(in the rows, 128 means zero)
One turn moves each row of this set onto another row. After a few examples, where does it send each row asked below?
mesu: [121 161 144 113 128 130 126 125 125 127  80 140 125 108 130 140 111 125
 133 119  93 103 155 147 146 128 142 109 118 111 155]
Fesa: [102 155 144 103 114 128 136 137 130 137  85 133 114 115 153 124 147 132
 123 118 118  90 135 130 146 119 134 117 153 120 145]
zuti: [121 152 121 107 137  99 103 124 133 122 118 127 134 121 111  91 107 134
 144 117 139 153 106 118 144 154 125 145 136  96 134]
pilu: [118 119 134 123  95 101 103 129 120 116 119 109 144 127 124  98 140 175
 133 128 113 145 104 126 112 133 137 127 129 125 139]
mugu: [129 164 132  82 110 115 134 120 144 134  79 143 112 111 149 101 134 126
 132 115 117 109 155 143 140 122 150 116 155 114 137]
memu: [155 139 106 120  98 103 122 123 137 117 108 130 137 121 144 127 131 150
 139 104 115 175 138 112 124 128 102 108 130 128 135]
sanoz: [132 165 139 107 111 119 121 137 126 121  66 144 130  99 140 132 126 137
 135 127 113 115 169 151 126 126 148 115 105 110 144]
fetob: [113 167 153 117 120 117 118 143 119 139  74 147 120 106 146 147 135 129
 138 122 102 105 149 136 154 135 129 112 125 114 155]
bur: [159 154 103 120 118 103 122 127 132 111 111 110 158 114 127 110 121 149
 147  99 121 163 144 115 130 130  98 111 134 126 130]
Vufa: [148 153 110 120 111  91 129 108 118 119 113 118 159 117 139 125 135 136
 144 100 122 171 146 106 141 134 101 114 132 115 145]
Rol: [157 150 123 117 116 108 128 102 136 109 115 127 134 110 127 106 106 142
 143 113 128 170 136 112 136 134  96 124 121 124 142]
logi: [108 140 138 100 106 132 128 138 128 140  93 121 122 104 144 110 141 137
 118 114 108  83 142 143 143 122 136  96 138 107 145]
fedip: [131 158 108 108 134  83  99 143 128 130 114 121 150 118 105  88 116 133
 143  98 123 150 115 114 145 135 116 138 143  96 126]
Memit: [153 147 125 129  96 119 120 116 140 115 120 144 146 113 127 131 117 149
 146 105 100 172 127 124 126 130 100 122 124 125 150]
sivot: [116 152 113 108 132  90 105 132 122 130 125 125 153 128 117 104 133 122
 144  99 125 149 118 103 151 129 123 145 146  91 137]
Bidu: [109 134 119 122  99  96 110 136 101 112 104 100 168 126 123 117 136 158
 127 118 132 156 122 112 125 129 131 128 114 100 132]
midu: [110 128 107 113  98  95  95 145 117 113 100 108 146 126 130 116 141 164
 122 124 126 150 112 118 111 144 142 125 124 106 128]
fet: [109 141 151 111 110 129 120 159 131 128  85 144 119 130 142 103 119 143
 148 118 131 123 154 155 137  96 157 127 130 109 132]
bogo: [110 142 162 125 105 119 132 153 121 144  77 139 116 120 144 132 128 145
 133 116 123 113 144 139 153  93 129 119 129 124 142]
Neve: [122 135 127 118 105 109 112 122 121  94 111  96 147 122 125 100 120 167
 130 133 141 153 119 118 115 147 127 125 112 119 132]
vebu: [121 132 153 120 101 132 134 151 126 149  93 136 120 111 145 119 120 143
 135 105 114 116 151 150 156  97 123 100 126 110 145]
buda: [134 149 110 112 136 101 108 119 134 147 114 139 139 124 110 115 125 141
 144 107 119 142  93 137 132 150 127 150 146  97 141]
Fipib: [121 149 147 117 130 122 113 148 123 149  88 140 127 100 135 129 125 128
 141 112 101  96 152 155 153 132 132 101 117  99 154]
nedit: [117 150 108 116 101  99 102 151 114 107 104  93 165 117 126  98 126 166
 137 119 127 154 120 121 121 145 127 116 125 110 119]
zat: [107 149 142  97 118 124 140 116 125 139  88 125 112 122 137 110 119 137
 121 119 108  93 135 147 151 116 152 106 147 114 142]
suzu: [133 144 103 111 140  87  94 141 138 139 115 145 132 124 114 114 128 124
 146 101 122 154 113 114 137 141 123 144 143  94 135]
suv: [112 135 162 124 113 128 129 140 122 128  93 132 117 130 140 122 102 146
 145 119 109 121 152 149 151  98 149 103 124 120 144]

fedip goes to nedit
logi goes to vebu
fetob goes to Fesa
Where do these go?
mugu goes to fet
suv goes to mesu
Memit goes to buda
memu goes to suzu
sivot goes to Bidu
Rol goes to zuti

One turn moves each row of this set onto another row. After a few examples, where does it send each row asked below?
fude: [ 98 142 133 144 128 107 138 130 132 127 111 129 115 132  99  98 155 118
 143]
vafel: [110 128 116 128 144 153 126 132 143 142 101 131 117 148 136 148 133 128
 127]
Tesub: [146 127 132 137 119 135  93 108 132 118 108 113 138 142 121 118 130 130
 158]
fud: [134 134 122 130 119 129 120  99 149 131 148 151 143  95 122 104 142 127
 123]
fefe: [ 98 127 159 136 139 109 121 108 131 118 104 120 133 138 143 123 149 144
 108]
lisi: [122 123 132 133 118 103 145 133 143 119  91 139 129 137 104 104 158 132
 144]
navi: [122 127 123 125 135 114 124 138 119 107 135 158 126 109 148 150 131 127
 140]
vigad: [141 149 113 108 128 140 132 123 139 125 121 148 155 142 140 129 157 131
 125]
movup: [146 149 140 134 132 118 119 117 114 146 108 118 135 119 140  97 139  93
 133]
sot: [136 124 157 117 129 138 109 130 154 133 129  93 144 119 130 130 139 120
 112]
Gises: [153 128 119 123 127 120 130 133 147 138 110 111 131 127  84 123 135 116
 112]
mazu: [146 119 123 122 143 126 132 121 117  99 109 118 106 143 129 106 120 128
 117]
dufov: [116 141 125 134 139 123 104 132 117 121 131 163 124 108 119 144 142 129
 154]
kati: [120 144 139 132 143 114 117 126 113 133 115 165 124  99 141 149 134 128
 128]
fir: [131 132 156 109 138 140 109 124 145 126 133  98 135 128 118 126 136 134
  95]
gofi: [115 117 150 109 125 129 112 119 120 152 124 132 111 138 127  88 117 127
 124]
miv: [112 122 126 149 151 142 128 116 149 137 123 129 100  94 127 120 127 115
 118]
vepi: [105 120 153 142 124 103 122 113 140 108 127 112 147 125 152 115 153 128
 128]
Sova: [135 137 120 118 126 120 133 141 138 148 127 108 127 131  91 116 135 102
 114]
Poko: [119 115 132 118 134 119 120 142 123 133 116 177 119 111 131 141 136 133
 142]

fefe goes to fude
Tesub goes to mazu
Where do these go?
sot goes to Gises
vigad goes to vafel
Poko goes to kati

